Here are some points:
[-0.85  1.8  -1.07  0.54 -1.06  2.74 -0.94  2.76 -1.39  1.59 -0.95  1.4  -0.55  0.99 -0.99  1.43]
[-0.47  1.    0.15  0.89 -0.84  0.41 -0.92  0.81 -1.53  1.51 -1.34  2.38 -0.34  2.42 -0.11  1.23]
[ 0.54 -0.79 -0.15 -0.29 -0.13 -1.24 -0.21 -0.82 -1.55 -0.72  1.43 -2.03 -0.4  -1.01  0.4  -0.86]
[ 0.21 -0.48  0.71 -0.05  1.24 -0.89  0.45 -0.68  0.11 -1.44  0.8  -0.71  1.25 -2.01  1.15 -1.45]
[-0.1  -1.36 -0.47 -1.54  1.14 -1.32  1.09 -0.94  0.18 -1.49 -0.45 -0.6  -0.26 -0.96 -0.61 -0.47]
[ 0.18 -0.13  0.43 -0.3  -0.42 -0.93  1.2  -0.89 -0.52 -0.6   0.35 -0.88  0.59 -0.67 -0.19 -0.49]
[ 0.37  0.25 -0.04  0.05  1.31  1.57 -0.8  -0.15 -0.55  0.34 -0.69  1.69  0.24  0.74 -0.41  1.42]
[-0.53  0.88 -0.73  0.21 -0.05  0.76 -0.19  1.33  0.16  1.79 -0.5   1.3   0.55  0.79 -0.91  1.44]
[-1.58  1.96 -0.57  1.06 -0.05  1.19 -1.17  0.81 -0.36  1.19 -0.11  0.6  -1.02  1.74 -1.96  0.69]
[-1.27  1.75 -1.83  0.92 -1.44  0.79 -0.83  1.2  -1.55  0.81 -1.32  1.38 -1.7   0.11 -1.13  0.17]
[ 0.45 -1.46  0.56 -1.4  -0.27 -0.76  0.31 -1.43  1.37 -1.6   0.61 -0.73 -0.59 -0.99  0.13 -0.52]
[-1.05  0.47 -0.47  1.13 -1.06  1.7  -0.66  0.41 -0.77  1.95 -0.97  1.27 -0.88  0.88 -0.42  2.22]
[ 0.46 -0.05 -0.48 -0.43  0.86 -1.15 -0.14 -1.7   0.47 -0.96 -0.2  -0.65  0.26 -1.62  0.44 -1.21]
[-0.5  -1.04 -0.03 -0.39  1.14  0.19 -0.09 -0.78  0.34 -1.16 -0.41 -1.22 -0.02 -2.11  0.71 -1.27]
[ 0.11 -1.05 -0.94 -0.09 -0.21  1.85 -0.56  0.49  0.09  1.8  -1.18  1.7  -1.2   2.49 -1.49  1.34]
[ 0.43 -0.56  0.47 -2.04  0.39 -1.5  -0.02 -0.62  0.78 -0.72 -0.98 -1.52 -1.25 -1.41 -0.22 -1.28]
[-0.09 -0.79  0.52 -0.54 -0.3  -1.02  1.2  -1.61  0.93 -2.17  0.59 -0.07  0.16 -1.01  1.18 -1.47]
[-1.07  0.88  0.63 -0.99  0.48 -0.3   0.47 -0.06  0.21 -1.77  0.41 -1.57  0.32 -1.37  1.27 -1.27]
[ 1.14 -1.28  1.09 -0.42  1.72 -1.37  0.07 -0.7   0.45 -1.06 -0.1  -1.84  0.79 -0.32  0.65 -0.56]
[ 0.51 -0.07 -0.3   0.67  0.02 -0.23  0.24  0.94 -0.17  1.84 -1.07  0.54  0.03  1.24 -0.25  0.02]
[ 1.34 -0.08 -0.8  -0.66  0.73 -0.88  0.11 -0.35  0.98 -0.14  0.25 -1.11  0.54 -0.52 -0.48 -0.17]
[ 0.48 -0.22  1.41 -1.82  0.33 -0.8   0.61 -0.85  0.19 -0.82  0.2  -0.95  1.35 -0.37  1.8  -0.36]
[ 0.64 -0.63 -0.58 -1.37  0.09 -0.88 -0.45 -1.11  1.02 -1.1   0.48 -1.13 -0.84 -0.86 -0.03 -1.27]
[-0.33 -0.78  1.19 -1.34  0.5  -1.61  1.21 -1.46  0.62 -1.    1.89 -1.22  0.56 -2.4   0.   -0.69]
[ 0.11 -1.12  0.97 -1.06 -0.22 -0.34  0.67 -1.36  0.73 -0.69  0.74 -2.19 -0.16  0.09  1.55 -2.17]
[ 0.34  0.41  0.45  0.04 -0.44  1.81 -0.11  0.61 -0.24  1.15 -0.33  2.14 -0.83  0.88 -0.63  1.  ]
10 more points follow, each with its number after it:
[-0.61  0.12  0.08 -0.85 -0.85  0.33 -0.84 -0.48  0.14 -0.52  0.08 -0.2   1.   -1.72 -0.38 -0.28] 0
[ 0.99 -0.33 -0.22  0.76 -1.21  1.66 -1.55  1.66  0.2   0.67 -0.63  1.76 -0.64  2.69 -0.9   1.64] 1
[ 0.26  0.58  0.22 -1.13 -1.01 -0.64 -0.23 -0.89  0.46 -1.11 -0.24 -1.49  0.7  -0.04  0.46 -1.61] 2
[ 0.57 -1.33  0.93  0.12 -0.12 -0.89  0.68 -0.35  0.07 -0.16  0.41 -1.46  0.33 -0.51  0.56 -1.33] 3
[ 0.34 -0.92  0.56 -1.4   0.85 -0.79  1.07 -0.95  1.23 -0.54  0.22 -0.8   0.57 -0.98  0.48 -0.75] 4
[ 1.01 -1.3   1.21 -1.76  1.01 -1.19  1.   -2.15  0.75 -0.95  0.8  -0.7   0.8  -1.06  0.45 -1.06] 5
[ 0.22 -0.44  1.06 -1.42  1.06 -1.06  1.24 -0.88  0.4  -1.44  0.75 -2.5   0.71 -1.08  1.33 -1.23] 6
[-0.4   0.13  0.93  0.73 -0.82  0.21  0.5  -0.82  0.24 -0.29 -0.47 -0.99 -1.28 -0.14  0.05 -0.39] 7
[-0.23 -1.5   0.47 -0.7  -1.18 -0.82  1.15 -1.71  0.76 -1.82  0.64 -1.58  0.95 -0.78  1.24 -0.81] 8
[ 0.26 -0.92  0.78 -1.02 -0.73 -0.97  0.02 -0.29  0.31 -0.92  1.12 -1.76  0.45 -0.76  1.37 -1.1 ] 9
Which two of these numbered points are nearest to each point below, ignoring the 2 directions in which the first points spread most? Their numbers follow each, nearest first.
[-0.36 -1.57 -0.33  0.95 -0.43 -0.89 -0.05  0.81 -0.45  0.79 -0.1   0.6  -0.09  0.48 -0.44 -0.55] > 3 9
[ 0.08  0.53  0.19  1.16 -0.99  0.9  -1.45  1.37 -1.05  1.77  0.36  1.27  0.1   1.68  0.86  1.15] > 9 3
[-0.76 -0.48  1.45 -1.11 -0.55  0.4   0.69 -0.65 -0.65 -0.1   1.33  0.03 -0.05 -1.84  0.54 -0.46] > 5 4
[ 0.26 -0.4   0.63 -0.49  0.5  -0.81  0.43 -0.2  -0.15 -0.46  0.29 -1.9   1.2  -1.07  0.51  0.31] > 6 4
[-0.06 -0.63  0.23 -1.66  0.03 -0.3   0.45 -1.88 -0.89 -1.31  2.01 -1.39  1.04 -0.75  0.42 -0.99] > 5 9
[-0.29 -1.43  0.48  0.19  0.51 -0.72  0.78 -1.76  0.07 -0.95  0.29 -1.3   1.62 -1.32  1.3  -0.12] > 8 4
Now 10 new points, numbered from 0 again:
[-0.29  1.83 -0.51  0.   -0.61  0.46 -1.48  2.22 -0.98  0.43 -0.56  2.82 -0.75  0.16 -1.03  1.47] 0
[-2.46  1.57 -0.95  0.9   0.14  1.23 -0.27  1.34 -0.59  1.78 -0.98  0.67 -1.58  1.06 -1.51  0.92] 1
[-0.9   1.1   1.1   1.48 -1.   -0.07  0.99  0.09 -1.01 -0.18 -0.52  0.91 -1.11  0.12 -0.49  0.66] 2
[-0.67  1.2  -0.14  1.07 -0.78  0.73 -0.6   0.51 -1.5   0.23 -1.58  1.4  -0.82  1.64 -1.37  0.4 ] 3
[-0.47  1.34 -0.21  0.26 -0.14  1.89 -0.18  1.4  -0.44  0.44 -0.56  0.86 -0.45  1.44 -1.01  1.34] 4
[-0.68  0.64 -1.68  1.74  0.64  1.19 -0.45  1.4  -0.28  1.02  0.14  1.04 -0.61  0.36 -1.51  0.92] 5
[ 0.76 -0.92  1.35 -0.85  1.08 -1.51  1.23 -1.53 -0.02 -1.55  1.49 -1.8   1.27 -1.12  0.77 -1.24] 6
[-0.04 -0.79 -0.54 -1.15  0.32 -1.54  1.34 -1.22 -0.07 -1.43  2.35 -0.97  1.14 -1.5  -0.33 -0.82] 7
[-0.81  1.57 -0.63  1.98 -0.15  1.75 -0.42  1.63 -1.07  0.98 -0.29  2.23 -0.94  0.13 -1.03  1.59] 8
[ 1.49 -1.26  1.41 -1.1   0.47 -0.48  1.36 -0.99  0.81 -0.1   0.51 -0.24 -0.08 -0.46  0.69 -1.81] 9
Which two of these numbered points are nearest to each point below, ignoring the 2 directions in which the first points spread most? Their numbers follow each, nearest first.
[-0.05  1.59 -0.56  1.26 -0.12  0.1  -0.74  1.2  -1.48  0.43 -2.28  1.2  -1.26  1.17 -1.06  1.27] > 3 2
[ 2.42 -0.8   1.61 -0.96  0.02 -2.57  0.15 -0.25  1.6  -0.94  1.68 -1.13  1.18 -0.95  0.28 -0.87] > 0 6
[ 1.27 -0.19  1.95 -1.19  0.33 -1.11  0.23 -0.78  0.55 -0.51  0.74 -0.45 -0.14 -1.8  -0.1  -2.07] > 9 0
[-0.4  -0.49  1.55 -1.43  1.4  -0.78  0.29 -1.8   0.31 -1.02  1.9  -0.66  2.03 -0.56  0.99 -1.26] > 6 4
[-0.5   0.03  0.5  -0.81 -0.58 -1.46  1.27 -2.39 -0.13 -0.2  -0.95 -0.6   0.24 -1.    0.52 -1.49] > 3 2
[ 1.1   1.33 -0.9   1.9  -0.62  1.18  1.37  1.46 -0.37  0.98 -0.69  1.84 -1.21  1.03 -0.32  2.25] > 8 2
